Named turns come first, each shown by rows before and after it. Which turns, in which order, take the first row of each pair that follows to the second? Write the first one first, as in the answered first pair.
turn Kesuz:
[ -3 -10  11  41   2   1  18  11   8   7  50   3  11  27] -> [-23  -1 -16  34   6  22  14  -4   3   1  24  27  25  33]
[  9  13  -1  15 -12   7  -1  23   6  -8  12 -12  17  34] -> [  5  14  -6  15 -11  11   0  21   5  -7   8  -7  20  34]
[-21   8   4   4  19  -2  34   8   3  -4  22   4   9  -2] -> [-27  13 -14  -9  12  10  21  -7   1 -16  -1  21  11   5]
turn Pilom:
[-23  31 -21   3 -24  -5  39  14 -21  23  -9 -10  -5 -31] -> [-18  23 -31 -19 -30   6   8  -7 -16  11 -39   2 -13 -32]
[  0  -9   4   7  -6 -11  17  10   5  15  15  -2  12  -3] -> [ -6  -8 -11   2 -10  -2  11   9  -3  24  -1  -2  13  -3]
[  1 -27   4  14  -3  10 -10  -6  -7  -9   5  35  19  12] -> [  0 -25   8  18   0   6  -6  -2  -5  -9  14  33  18  11]
turn kedov:
[ -6  -6  -3  -4  17  13  -3 -12  -9   6 -20  25 -12 -10] -> [ 11   5  -1  24 -12   8  -4  13 -10   2   6   3  -8  25]
[-10 -13  -3 -17  12   2  -2   0  14   4  -3  18   6  -3] -> [-1 -5 -4  4 -4  2 -5 15 11  2 11  5 12 23]
[-18   7  -9  -4  20   8  16   9   2   2   9  16   6  -4] -> [-11  14  -7   8   6   3  17  19   3  -2  21   6   5   8]

Between the rows of a pair lie 2 to 3 turns.
[-20   1   2  21  15  19  -7   0  20 -24   8  23  16   7] -> [-13   6   6  26   4  13  -3   5  21 -29  18  17  13  13] | kedov then kedov then kedov
[  7  10   8   9 -31 -11  20  10   1 -18  20 -11  -1  24] -> [  1   7 -15  -9 -40   8 -11  -5  -4 -16 -19   0  -3  22] | Pilom then Pilom then Pilom
[-10  16  -3   4 -13  -3  27  12  -5  -3   6  -5   2   0] -> [  3   5   0 -16 -17  -2  -1 -10   7 -23 -12   8  -9   0] | Pilom then Pilom then Pilom
[-17 -14  -3   2  20 -11  24 -22  15  27  -8   6  -9 -32] -> [-19   2  -9  15   9 -15  46  -9  13  20   7   5  -4 -21] | kedov then kedov then Kesuz
[ 17   5  -4   6 -23 -18  -8   9 -11  25  21 -17 -26   9] -> [  2  -3  -6 -15  -2 -14  -1  -5 -13  37   4  -6 -30 -23] | Pilom then kedov then Kesuz
[  4 -13   3   0 -11  32 -48  11  -2   3 -11  -5 -15  16] -> [ -2 -17   4 -19   0  29 -43   0   3   0 -21   6 -21  -4] | kedov then kedov
[ -1   4  -2   1 -11  16  -2 -26   2 -15  -3  11   2  12] -> [ 13  -1  19  10  -9  -2   8 -14   5  -6  19 -10  -6   6] | Kesuz then Kesuz
[-18   3  -7  -3  21   9  15 -12  -6   3  -6  17  10  -8] -> [ -2   8 -20   1 -12  15 -11  -6  -7  -7 -17   9   6  18] | kedov then Pilom then Pilom
[  2  -2  -2 -10  13  19 -23 -22   1 -26 -22  22   5  12] -> [ 23 -12  31   9  20   0 -17  -5   9 -22  16  -3  -1  16] | Kesuz then kedov then Pilom
[ 30 -33  31   6   4 -12 -36   4   0  20  14 -29 -29 -21] -> [-16 -15   7  35  35  11   2  18 -21  50  18 -13  13 -19] | Pilom then Kesuz
[  5  -3  30  25  10   1 -10 -11 -14   8  16 -10   5  14] -> [-10   0  27  11  24  -3  15 -18 -14   7  14   5   2  -9] | kedov then Kesuz
[  6   3 -16 -14  -8 -11 -11 -27   9 -31   9   8 -10  20] -> [-18  -8 -10 -17  31  -9  14 -23  -2   9   7   5  -5 -21] | Kesuz then Pilom then kedov
[-10 -16  17   1  33   5   1  -8   0  13   3   4  10 -14] -> [ 10 -20  20 -18   9  -3 -19 -16   9  -4  -5  -1 -11 -14] | Kesuz then Kesuz then Kesuz
[ 15  12 -10   3 -10 -31  39   4  11  -8  16   2   6  24] -> [ -5  22 -34   0  -9 -10  36   3  -1   5  -7  11  19  25] | Kesuz then Pilom
[ 22  -9  22  20  -3  -2  -8  20 -13  31  11 -14  -8 -10] -> [ 26 -16  16   2  -8   6 -32   2  -9  20 -12  -5 -16 -12] | Pilom then Pilom then Pilom
[ -9  28 -19 -27 -29   7  18  -4  11 -25  -8   8  -4 -19] -> [  9  27 -11  10 -41   8   2  21   5 -13  15 -22   5  15] | Kesuz then kedov then kedov
[ 1 23  5 36 15  7 28 17 -6 17 14 15 20 13] -> [-10  32 -10  19   2   3  40  17 -10  24   0  16  10  -5] | kedov then Pilom then kedov
[-24  16 -22  24   5  10  17  14 -15  19   1  -1  18   2] -> [  1  -3 -11 -11   0  10 -30 -24   4 -21 -27  21  -2   0] | Pilom then Pilom
[-10  34 -10 -10   8   2  77   2   8   1   1  41  -3 -15] -> [ 33  18   3 -38 -36 -18  38  -3  20 -12 -14  13 -48 -21] | Pilom then Kesuz then Kesuz
[ 18   0   9  -7 -17 -13 -11  10  16 -12  -9  -3 -23  -2] -> [  6   9   4  11 -15 -12  12  30   5   8   4 -15 -15  -1] | Pilom then Pilom
[-27  -3 -19   5   9  10   8  10  -3  16 -34  17  18 -13] -> [  9 -17  -2  16  -9   8 -39  10   8  -1 -28  -1   9  17] | Pilom then Kesuz then kedov
[-12  -9   1   4  17   1   7   8 -36  29  14  16 -14 -20] -> [ -5  -7   5  -2   9 -12  16  10 -31  19  21  14 -24 -24] | kedov then kedov
[-9 -4  9 11 16 -5 12  2 -5 10 10  4 12 -2] -> [ -9   8 -11   7 -14  -3  10  12 -13  13  -2  -4   6   3] | Pilom then kedov then Pilom
[ 14   3   1 -22  -8  -8   2 -15   4 -39  -6   6  -6  -4] -> [ 22   1  10  19  -4  -4   0  11  -4 -18  20 -20  11  21] | Kesuz then kedov then kedov
[-16  11 -21 -10 -19  12   0   0  -9   2 -11   3  -8  -8] -> [ -5   5 -15   1 -16  19 -19  -5  -5  -7  -9   4   0  11] | Pilom then kedov
[ -3  -1  16   3  18 -12  24  -5  11 -10  25   4   8  -4] -> [ -9   5  -5 -13   8   4   7 -21  10 -24  -4  25  11   4] | Kesuz then Kesuz
[ -8  11 -51 -24 -23   2   3  -2   6 -25 -22  19   7   1] -> [ 23   3 -30 -16 -45 -14 -11  14  14 -27   0  -8 -10  13] | kedov then Kesuz
[-19  11   6  -6  20  -8  31   1   2  -3  12  11   8 -12] -> [-21  20  -8  -4   7   0  27  -1   0 -13   5  19  14   3] | kedov then kedov then Kesuz
[ 12 -14  19  -6  16 -28   2 -14   8   5 -12   5   7  -2] -> [ -6  -4  -3  -7  13 -14   4 -19   1   2 -26  20  19   6] | Pilom then Kesuz then Kesuz
[  4   0   5  -9   9  15 -25  -9  -7  16 -15 -12   4   9] -> [ 16  -5  21  -9  10   3 -23  -8   2   8  -2 -18  -2   9] | Kesuz then Pilom
[  4  -2  -9 -22 -17 -16  -7  -4   3 -10 -12   4 -18  -4] -> [ 10   2 -10  -6 -28 -15 -10   6   2 -10  -2  -5 -12  13] | kedov then kedov
[-8 -4 11 13 12 -9 16  4  1 -2 26  0  5  1] -> [-13   7  -1  10   1  -7  20   0   1 -15  20   9   9   9] | Kesuz then kedov
[-39  16  -7  -7   3   0  15   3 -10   7 -15 -14  -6 -28] -> [-21   3   8 -24   5  -7  -6 -18   5 -21 -19  -3 -18 -27] | Pilom then Pilom
[ 33 -11  34  25   2 -24  -9   3  25 -26  33  -6  11  13] -> [-11  15 -41  22 -26  19 -17  17 -13  16 -27  -1  32  18] | Pilom then Pilom then Kesuz
[-27  33 -53   4 -23  34  10  23  -1 -16 -18  12  -3  32] -> [ 12  19 -16   5 -48   0   7  47   8  -8  11 -35 -37  21] | Kesuz then Kesuz then Pilom
[  5  -4  19  12 -10   7 -11   9 -13   1  15  -7   8  19] -> [-12 -10   8  -2   8  20 -16  -3 -19  14  -8   5  14   1] | Pilom then kedov then kedov
[  8 -11  11  26   6  -2 -22  22 -11  20   2 -26  12  19] -> [ -5  -5 -12  17   3  13 -33   7 -15  10 -23  -6  21  25] | Kesuz then Kesuz
[ -2 -13  -4  10 -16 -10   8   8   0   3  16 -22  -9  -5] -> [-18 -12 -25   7  -7  10   0   0  -8  12  -7  -9   1  -5] | Kesuz then Pilom
[  7  -7  -7   2   1  20 -41 -18   2 -18 -18  17  15  29] -> [ 8 -2 21 36 16 -3  3 12  2 -3 34 -9 20 29] | Pilom then Kesuz then Pilom
[  6 -11   3 -23   1  -1   2   2   2   0  -8   3  -9 -17] -> [  4  -8   6 -14   3  -5  16  11   0   5   8  -3  -6 -17] | Pilom then Pilom
[  2 -13  28  -6  10 -11   7   7  -2  17  13 -21 -16 -16] -> [  5 -10  25   8   4  -7   1  15  -3  20  19 -28  -9  -2] | kedov then kedov
[-19   5   3 -16  26  -6  24 -10   2   3   8   8   6  -1] -> [-14   7   1 -24  18  -6  17 -19   7 -11   3  15   2   3] | Kesuz then Pilom
[-11   8 -23 -24  -1  -6  12 -12  19  -6 -11  12 -18   1] -> [-15  13 -18  -9   3 -13  34   2  17   1   9   4 -13   1] | Pilom then Pilom then Pilom
[ 27  -3  -1  13   0  22 -34  -1  14  -4 -17   2  11  16] -> [  7  -9   9 -10  32  12  -2 -12  15   7 -19  16   6 -29] | kedov then Pilom then kedov
[-25   2 -26 -16 -22   8  15  22  -8  51 -55 -10 -10 -28] -> [  2 -23  30  -3   9 -22  24  26   8  51  -9 -30 -22 -41] | Pilom then Kesuz then Kesuz
[ -6  19 -27  20 -35   0  25  21  -4   4  34 -32   7  37] -> [-33   6 -57 -12 -13  32  -6  -9 -15  21 -28  -5  14  13] | Pilom then kedov then kedov
[-19   5  -9 -31   5   1  -9 -25  11 -15  -8  18 -12  -2] -> [  4   7  -5   1 -18   5 -29  -2   8 -12   8  -6  -5  37] | kedov then Kesuz
[ 11   1   9  -1 -20 -32  27  -8  13 -11  10   1 -16 -15] -> [-21  -2 -15   7  12   0  20 -10  -6  27 -17  11  13 -21] | Pilom then kedov
[-13   9  -5  -4  15   3  40   9  -6  16  13   4   8 -19] -> [ -4  17 -18   9 -17  11  21  24 -11  15  13 -11  11  10] | Pilom then kedov
[  7  -3   2  29  20   4   8  -1  13  -1  10 -12   7  10] -> [ -3   3 -21  19   8  18  -6  -6   6   0 -18  -2  10  12] | Pilom then Kesuz
[ 1 -3 17 19 14 -4 -2  6  3 16 24  0  7  7] -> [ 10  -2   3  -6 -12  -1 -31 -12  10  -9  -5  12  -6  14] | Kesuz then Kesuz then Kesuz
[  5  -3  -8   4  -1  21 -24   1 -17   1 -10 -16 -10  24] -> [ -4  -8 -10 -14  12  21 -22 -12 -16   1 -23  -6 -15   5] | kedov then kedov
[ -9   0 -13 -23 -14   5  -7  -9 -10  -1 -27   2  -2 -15] -> [ -2  -8  -6  -3  -8  12 -25   2 -12  13 -22 -14   6  -2] | Kesuz then kedov
[ 17   9   4   2   4 -22   6   1   7 -15  -7   0 -38 -17] -> [ 10  -3   1  12  33   4 -23 -11   2  -7 -21  12 -15  -3] | kedov then Pilom
[  5  -6  16 -11   9  -8  13  -3  18 -17 -11  32  -8  -7] -> [ -5  -9   9  -1  20   8   1  -4  11  -6 -22  36   6   0] | kedov then kedov then kedov
[-18  31 -23 -11 -17  -2  34  13  -2   1  10  -3  -4 -12] -> [-19  34 -26   3 -18   7  26  19  -6   8  13  -6   5   1] | kedov then kedov
[-23   5  -9  -4   7  -7  27  12 -16  17   5  27  21   5] -> [ -5   5 -21 -25 -32  -7  -1   6 -13   2 -19  21   0  10] | kedov then Pilom then Kesuz
[ 11  -8   5 -14   0  -4 -25 -23  10 -15 -13  11  -5   5] -> [ -2 -14  17  -2  30  -9   0 -10   2  16   4   1   3 -18] | Kesuz then Pilom then kedov
[ 2  2 -4 25 18  7 -2 17 -2  0 12 -1  6  3] -> [  1  -2 -15  12  12  17 -22   4  -4  -2 -11   7   4   2] | Pilom then Pilom
[  1  -7  -5   4   5   7 -18   1  -1   7  -8  -6   5  11] -> [ 5 -6  8 11  8 -2 -7  3  3  3  9 -9  6 12] | Pilom then Pilom then Pilom
[ -4   0   7 -25  -8 -14 -19 -18  -1 -15 -21  10   4 -11] -> [-22  -1  14   2  27  -7   2  -7  -8   8  -1   9  27 -10] | Pilom then Pilom then kedov
[-11   2   7  14  31 -28  18  15   2 -14   7  -2  -5  -3] -> [-11   3   4  24  29 -23  13  20  -1 -11   8  -6   0   8] | kedov then kedov
[15 -5 11 20  6 13  1 41 -6  4 14 -4 29 33] -> [  7  -5  -6   4   2  29 -19  21  -7  -8 -17  17  32  36] | Kesuz then Pilom
[ -7  -3  14  -1  10 -27  38  11   9 -23   9   2   2  11] -> [ -1  -1  -3  13  -7  -3  -1  13   2 -26  -9   3  15  48] | kedov then Kesuz then kedov
[-29  17   9   9  15  10  33 -13   3  19  -3  18   7 -30] -> [ -7  20 -16   4 -38  22 -20 -12   0   4 -33   7  -4   4] | kedov then Pilom then Kesuz
[ -8  19   5  -4 -21 -14  43  -2  19 -37  16  19 -12   2] -> [-14  22   3   0 -14 -11  50  -1  17 -33  17  21  -6   3] | Kesuz then Kesuz
[ 18  -7  -6  27  -1   5  22 -13   8 -20  18   6   0  -7] -> [  4  -4 -13  19   4   6  33 -12   3  -7   9  10  -1 -24] | Pilom then kedov
[  5  -5 -21  -8 -12  11  -2 -12 -18  22 -18  -2   1 -40] -> [ 25 -13  -1 -15 -14  -3 -10 -19  -5   5  -7  -5 -12 -41] | Kesuz then Pilom
[  1  -8  -3 -21  -5  -4 -17   1   7   1 -28   6  -7 -13] -> [ 10  -3   1 -19 -19 -15  -8   8  12  -7 -16  -3 -14  -8] | kedov then kedov
[ 27   9   4  -5  -6  -3   4  -7  -6   3   8  -7  -3 -11] -> [ 11  15  -7   3   8   9  14  -7 -11  12   6   4  12  -8] | Kesuz then Kesuz
[ 10 -11   9  -8  -8   1  -9  -3   3  -2  -4 -10  -8  -4] -> [ -1  -7  11   6   6   3  10   6   0   8  13 -10   3  -3] | Pilom then Kesuz
[ 18  -8  32  25  13 -16   8  12   7   8  41 -25   4   6] -> [-25  12 -28  20   5  26   4   9 -19  28  -9  -2  31  13] | Pilom then Kesuz
[  2  -1 -14 -36   0  -4  -8 -24  13 -31 -24  44  -1   3] -> [ 14  -3  21 -17  15 -30  24  -8  22 -32  25  29  -2   0] | Pilom then Kesuz
[ -5  -3  12  18  11   9 -15 -13  -4   0  19  24  17  15] -> [-16  10   4  20   2   0  19   1 -10   8  27  18  13   4] | kedov then Kesuz then Pilom
[ -6 -16  14  14  45  15 -21 -10  -4  13   0   4  22   1] -> [  3 -13  17 -27  23  -7 -11 -27  11 -19 -12  16 -10 -23] | Kesuz then kedov then kedov
[ -9  12  -1  10   6  -6  20   1   4 -18  22  14  11  13] -> [-20  11 -15  10  10  11   7  -1  -4  -6   3  18  19  14] | kedov then kedov then Pilom
[ 15 -10  22   5  34 -15  11  29  16   8  54 -22  15  -7] -> [-22  -5 -12 -10  43   7  13  27  -5  41  13 -13  22 -32] | Pilom then kedov then kedov
[-31   4   4   7  34  -7  23  -9  -6   7   6  19   2 -26] -> [-10  14   1 -14 -11 -25  23 -13   6 -29   6  20 -21 -16] | Kesuz then kedov then kedov
[-20  19  -7  24   8  -3  30  14  -4  37   5 -11  23 -14] -> [ -1  -1 -13 -17  -1  10 -30 -29   8   5 -44  14   2 -16] | Pilom then Pilom
[ 11 -23  -1  34  33   3 -11  -3  -1  -5  -4  30   7  -5] -> [ 30 -29  10  28  19  -9 -20  -2   5 -11   0  19 -10  -9] | Kesuz then Kesuz then Kesuz
[ -5  -7   3 -22   8   2  -5  -3   1   4  -6   4  -6 -19] -> [ -3  -7  11 -13  12  -5   8   4   3   4  10   1  -5 -17] | Pilom then Pilom
[ 16   4 -13  19 -39   1 -27  23 -13  27  -2 -45 -10  16] -> [  0   0 -30   4 -23  26 -48  -4 -15  19 -35 -14   3  17] | Kesuz then Kesuz then Pilom
[-30  11 -30 -17 -18  -5  40  26 -18  26 -12  -7  -3 -25] -> [-21   7 -41 -34 -33   3   9  12 -15  12 -37   0 -11 -19] | kedov then kedov then Pilom
[ 12  -2  -7   2  -3  -1 -33 -18  -3  -8 -13   2  -1   7] -> [ 21  -7  13   2   3 -19 -19 -11   2  -2   5 -10 -12  -4] | kedov then kedov then Kesuz
[-22 -16   7  10  12  15 -17   7 -18  -6 -10   0  21 -14] -> [ -4 -21  21   0   5   2 -27  -3  -5 -30  -4   3   8 -11] | Kesuz then Pilom
[ 31  -7  16   7 -27 -16 -22   6  13 -20  12 -15 -19  13] -> [ -4 -17  21 -15  27 -17  11 -10  10   3   0   6 -15 -40] | Pilom then kedov then Pilom
[ 15 -12  14  14  14   8  -5   4  -1   2  30  17  10   0] -> [  0  -2 -12  11   7  24 -11   1 -12   5   7  28  19   5] | Pilom then Kesuz
[ 11 -10  13  39 -15  12 -18  -1  -3   7  17   1 -13  11] -> [  4 -20  14  29   6  21 -25 -17  -1  10   1  14 -10  -1] | kedov then kedov then Pilom
[ -6 -19   3  -5  31   0 -28 -15  21 -14 -20  25   2  16] -> [ 13 -22  14   8  17  -7 -38  -1  24 -13  -6   4  -2  31] | Kesuz then kedov
[ 19   1   4   2 -25  13 -19  16 -14  26  -8 -18  12   4] -> [  9   5   1   7 -16  18 -12  16 -18  31  -7 -14  21   2] | Kesuz then Kesuz
[ 16   9  10  49   3   2   4  16   6 -10   9  22  23   0] -> [ 28   6  -3  26 -29   4 -24   8   8 -18 -19  19   5   0] | Pilom then Kesuz then Kesuz
[ -7  -2  16  -4  12 -27   5   0   9  -4  11   1 -13 -28] -> [-22  18 -11  25  -2  -8   8  19  -7   9  11  -3  11   4] | Pilom then Kesuz then kedov
[ -8  18 -15   9 -17   7   9  11  -8  -4  -2  -1  -1  13] -> [  9   8   2  -8 -22  -9   4   5   2 -13   0  -8 -22  -3] | Pilom then kedov then Kesuz
[ 11   3 -17 -38 -41  -1 -23 -25   3 -47 -27  31 -26   4] -> [ 44 -15   8  -9 -45  -8 -52  -1   2 -27  -2 -10 -29  21] | kedov then Kesuz
[  7 -11  10  -8   5  10 -25  -4   1   3 -15  -4  -9 -16] -> [-12  -1  14  12  26  11   7   6  -3  12   7   1   9 -13] | Pilom then Pilom then Kesuz
[ 10 -13  25  16  24   4 -18   5   6   0  22  -3   2  11] -> [ -8  -6   1  19  19  19 -16  16 -12  24   5  -6  13  11] | Pilom then Pilom
[-16  -6 -15  14  27  34 -32 -14  -9   6 -19  20  29  20] -> [-14  -9  -2 -31  28   6  -7 -34   5 -13 -24  32  -2 -27] | kedov then kedov
[ 15   6   3   9 -20 -10 -39  -3  10  -9 -16 -18  17   9] -> [  5   2  -1   2  -7  -2 -43 -12   8  -2 -27 -10  21  -1] | kedov then kedov
[ 20   0   9 -25 -31 -36  -1  11  18  -9  -3 -12 -32   5] -> [  1  14  -7  -6 -31 -30  22  34   3  20   5 -24 -17   6] | Pilom then Pilom
[ -4  13 -14  -2 -18  12 -11  19  -9   1   6  -9  10  38] -> [ 10   5  -2 -15 -14   6 -25   5   3 -19   4  -4   2  38] | Pilom then Pilom
